Each row has a name. Each question is about the rows just above it. Places in a row count from 0.

[126 120  88  77 123] : Keka
[148 135 118 138  77] : tibez
[179 143 135 135 135] : tazu
[120 135 118 119 110] : kovu
Which value is in both Keka and tibez? | [77]
Every place of [135] in tazu: | 2 3 4
Whose row is [148 135 118 138  77]? | tibez
The one value in Keka and kovu: | [120]

[140 123 145 102 121  67 125 115 144 177 117  58 147  67 119  92 120 171
 147 180 101 117]  luk
[121 121  71 123 135  71 138 152 133 123 146 121 122 162 125 140 115 122
 121  82 121 121]  Fune
[116 141 167 183 130 157 203 166  91  42 166 210  99 203 146 183 161  41
 122  83 166  84]  kap
[121 121  71 119 135 197 138 152 133 123 146 168 122 162 125 140 115 122
 119  80 142 123]  naz
Every place of [71] in Fune: | 2 5
Places of [203] in row kap: | 6 13
What are the next 3 entries after [ 67 125 115]? | [144 177 117]
Where do [140 123 145 102 121  67 125 115 144 177 117  58 147  67 119  92 120 171
 147 180 101 117] appear? | luk
Places of [121] in row Fune: | 0 1 11 18 20 21

[136 146 181 121 158 103 156] : tupeg
[165 144 163 127 149  43 142] : kolag
[ 93  66 142 115  92  75 108] : teso
Give the next 3 entries after [181 121]. | [158 103 156]
Shared by kolag and teso: | [142]

[171 152 167 153 175 177 127 142 106  39 101] -> mog
[161 161 154 148 174 163 172 145 155 140 161] -> Bobo
[103 112  94  63  94  88 114  71  97  94 101] -> Matoz
[171 170 170 171 183 183 183 131 170 183 170] -> ruko
[176 140 154 148 174 163 176 145 155 140 158] -> fovuv
[115 167 152 142 179 153 177 127 206 130 202] -> dira
[168 183 180 159 174 186 127 170 132  71 125] -> Sagib
The next 3 entries after [152 167 153 175 177 127 142]: | [106  39 101]
At which places does ruko hold [170]? | 1 2 8 10
Shared by mog and ruko: | [171]
At which places does ruko hold [183]? | 4 5 6 9
Every place of [176] in fovuv: | 0 6
Every place of [94] in Matoz: | 2 4 9
Every place of [161] in Bobo: | 0 1 10

[ 98 141 167 136  94] = zifud
[144 151 195 138  89] = lor
[182 129 102 153 133] = Bika
[181 190 124 217 180] = guzo
[198 198 198 208 185] = poran
[164 101  36 139 165] = rad
[200 160  86 202 182] = ruv
[199 132 185  93  98] = givig
At which places does poran hold [198]? | 0 1 2
Shared by givig and zifud: | [98]

[ 88 152 118 152] = Zanob
[134 173 151 173] = dof
[184 137 162 137] = rizep
[218 185 218 185] = zuro
[200 179 190  58] = pogeb
[156  58 187 200] = liva
[190 225 199 199] = nepif
[ 37 191  58  59] = mab
[213  40 221 229] = dogob
[45 39 39 39] = nupof
[112  64  85  64] = pono
Whose row is [190 225 199 199]? | nepif
The one value in mab and pogeb: | [58]
Places of [39] in row nupof: | 1 2 3
Where do [213  40 221 229] appear? | dogob
Whose row is [134 173 151 173]? | dof
Whose row is [ 88 152 118 152]? | Zanob
At which places does nepif hold [190]? | 0

[ 87 169  74  85  87 121  87  85 125 154  98 105 130 117 120 196 121 163
  61 148 145  96 105  62 127  96  82 170 132 166 163 151 153 148] -> laf
[ 89 115 109 147 124 101 158 100  32 139 121 125 158 123 116 101 138  66
 154 187 104 143  99  95 127 153 146 120 149 133  96 160 107 121] -> rupum
[ 92 139 103 154 116 130 130  98  39 137 120 130 163 131 111 114 130  80
 154 180 116 147 105  93 133 140 168 139 139 140  96 166 146 144] -> goduz
[ 97 128 114 163 116  97 154 102  27 135 124 142 148 132 120  99 131  62
 142 164 101 139 115  89 124 144 148 135 154 135  98 158 117 139] -> sem
[ 81 158  96  89  78 112  92 103 126 140 131  98 131 105 109 194 122 179
  48 150 138  94 113  76 112  75  86 172 153 143 164 156 142 142] -> vomo
[ 95 167  93  93  79 128 106 105 130 149  79  89 119 113 147 192 141 167
  68 140 155  96  99  77 121  84 103 178 121 164 170 161 161 146] -> lofu
[ 90 134 106 158 130  99 154 114  39 155 116 113 153 118 100 100 134  83
 147 168 109 144  96 103 124 147 153 126 154 129  94 176 124 128] -> Das
[ 78 158  77  71  80 129 106 103 123 146  90  90 117 117 119 218 130 156
 162 143 145  91 104  63 125  84  74 171 148  84 169 148 155 152] -> Mikab
Places of [130] in row goduz: | 5 6 11 16
At which places does Mikab hold [84]? | 25 29
At which places does laf hold [163]? | 17 30
Whose row is [ 97 128 114 163 116  97 154 102  27 135 124 142 148 132 120  99 131  62
 142 164 101 139 115  89 124 144 148 135 154 135  98 158 117 139]? | sem

[121  37  94  62  38 189 173 123 209 208 207 103 196 189 220 205  40 142
 210  37 170] -> nobi
[155 222 147 180 218 191 142 208  66  81  80 189  78  81  63 115 224 105
  62  92 167] -> tun
[121  37  94  62  38  92 173 123 209 208 207 103 196 189 220 205  40 142
 123 153 170] -> tis
[161  66  80  80 114  93 161  83 165 132 136  95 162 182 161  80  97 161
 193 177 115] -> Sevi
Give the next 3 entries after [208  66  81  80]. | [189  78  81]
Whose row is [161  66  80  80 114  93 161  83 165 132 136  95 162 182 161  80  97 161
 193 177 115]? | Sevi
Every place of [37] in nobi: | 1 19
Places of [189] in row nobi: | 5 13
Where do [121  37  94  62  38  92 173 123 209 208 207 103 196 189 220 205  40 142
 123 153 170] appear? | tis
Every place of [161] in Sevi: | 0 6 14 17

[117 137 122 104 165 128 131 111 106 126 133 114 139 115 142 127 136 119
 136 137 119 148 138 142 132 113 137 151 137 128  99 132 169 105 131 135
 112 130 138 134 138 137 128 105 132 141 119 150 128 138 132 135 120 107
 135 129] : fadu
[122 130 113  92 200 126 128 108 106 137 133 118 142 115 149 126 133 128
 138 134 107 130 123 144 145 114 145 155 142 126  86 134 167 113 125 142
 115 124 134 135 148 123 116 114 142 132 115 155 120 138 141 133 141 119
 142 138] : nebik
[125 122 109  82 213 124 127 109 106 143 135 124 142 110 149 127 131 143
 139 133 104 116 113 145 155 115 151 155 141 124  81 138 159 120 117 147
 120 121 132 138 157 110 111 121 146 129 111 159 113 138 150 130 156 127
 148 143] : Soni
[128 129 148 159  79 129 138 151 154 107 109 121 118 147 105 123 126 106
 124 120 142 147 143 115 120 127  94 107 129 129 177 118 102 124 165 120
 130 137 123 114 101 152 141 123 111 142 142 100 144 137  95 135 102 134
 112 119] : migo
[119 135 117 100 181 128 129 109 106 131 142 115 141 116 146 126 135 120
 137 136 113 142 132 143 137 114 140 137 140 127  93 133 142 108 129 138
 113 127 137 134 142 132 122 108 136 128 118 151 142 138 131 135 128 111
 138 133] : dotu
Where do [122 130 113  92 200 126 128 108 106 137 133 118 142 115 149 126 133 128
 138 134 107 130 123 144 145 114 145 155 142 126  86 134 167 113 125 142
 115 124 134 135 148 123 116 114 142 132 115 155 120 138 141 133 141 119
 142 138] appear? | nebik
Give the next 3 entries after [127 109]. | [106 143 135]
At which places does dotu hold [142]? | 10 21 32 40 48

